In the rows, zero is written as 128.
A single turn carries every row of the set below to another of its rows. Some are shown first; where does it send the rows asked next?
Tobag: [130 128 109 129 143 150 121 133 133 104 124 131 138 100 127  90  93  86
 107 124 111 153 135 106]
peli: [135 128 131 141 152 134 123 161 137 127 126 122 148  96 115  88 105 122
 126 141 130 116 119  79]
mezir: [112 140 145 146 175 124 136 132 118 106 120 118 143  98 112 103  80 119
 126 112 115 144 114 116]
vetol: [140 168 124  93  88 148 116 143 108 130 155 101  98 134 153 134 120 120
 142 122 150 142 148 132]
ganip: [157 155 128  94 108 154 125 125 101 121 134 123  89 121 136 150 126 145
 143 137 149 130 144 128]
Rofig: [121 144 164 138 146 115 156 154 136 118 118 148 156  90 129  96 114 127
 124 113 104 153 143 116]
gor: [122 132 156 140 134 127 141 159 148 108 124 164 152  95 130  93 112 123
 121 120 106 150 147 104]
bilot: [134 177 124  94 109 132 117 149 114 129 158 130 111 142 171 147 121 122
 138 124 156 135 131 151]
togud: [136 128 124 138 149 115 153 132 140 155 123 123 156  95 113 114 107  95
 139 104 118 140 127  90]
Rafem: [112 110 155 128 111  91 107 125 131 135 139 117 131 162 144 132 129 132
 116 125 120 156 167 172]
Bom: [113 125 141 147 178 122 138 129 137 102 131 135 149  98 104 117  80 121
 128 116 126 144 126 111]
gunik: [ 97 145 134 161  98 124 107 130 132 127 138 104 146 176 151 123 139 118
 137 145 149 112 114 156]
Mopi: [101 134 155 161 103 126 105 138 130 123 141  83 141 175 129 108 132 135
 140 154 143 119 134 148]
Baz: [110 162 150 143  80 131 150 129 133 138 150 101 133 145 129 146 138 133
 169 116 163 123 142 125]
vuv: [133 136 127 103 148  92  96 141 116 146 153 120 118 155 158 156 111 134
 126 131 153 129 127 161]
Patuk: [105 178 134 140  97 132 143 129 128 128 154 117 136 147 152 152 132 126
 158 120 169 117 116 144]
vit: [128 137 116 135 135 142 130 129 125 121 115 128 138 101 130  91  96  84
 118 105  96 164 130 111]
pinav: [135  96 144 134 126 115 110 110 130 129 122 122 134 165 124 133 141 136
 121 159 119 144 163 166]
dobev: [119 123 149 168 108 148 124 114 132 119 126 108 140 171 108 126 143 136
 154 162 133 122 140 143]
vaked: [132 122 117 134 136 119 155 123 148 138 126 139 153  82 119 119 110 100
 128 104 127 137 138  87]
tika: [131 158 145 142  86 164 147 117 121 119 132 124 117 139 118 148 141 142
 171 137 148 122 138 121]
sibos: [156 111 132  95 145 113 113 111 109 134 131 117 103 132 131 158 122 147
 121 146 141 137 154 153]
pese: [141 139 139 133 154 131 132 169 132 138 121 116 154 100 123  76 115 112
 127 138 117 129 123  91]
roka: [136 129 133 100 145  96 102 122 106 141 154  92 104 142 135 157  98 137
 127 120 155 139 141 152]
dov: [110 117 138 138 113  86 101 130 137 147 136 131 141 171 158 140 138 121
 124 130 131 135 138 172]

mezir -> Rofig
dobev -> tika
Now these:
Tobag -> Bom
Mopi -> Baz
bilot -> vuv

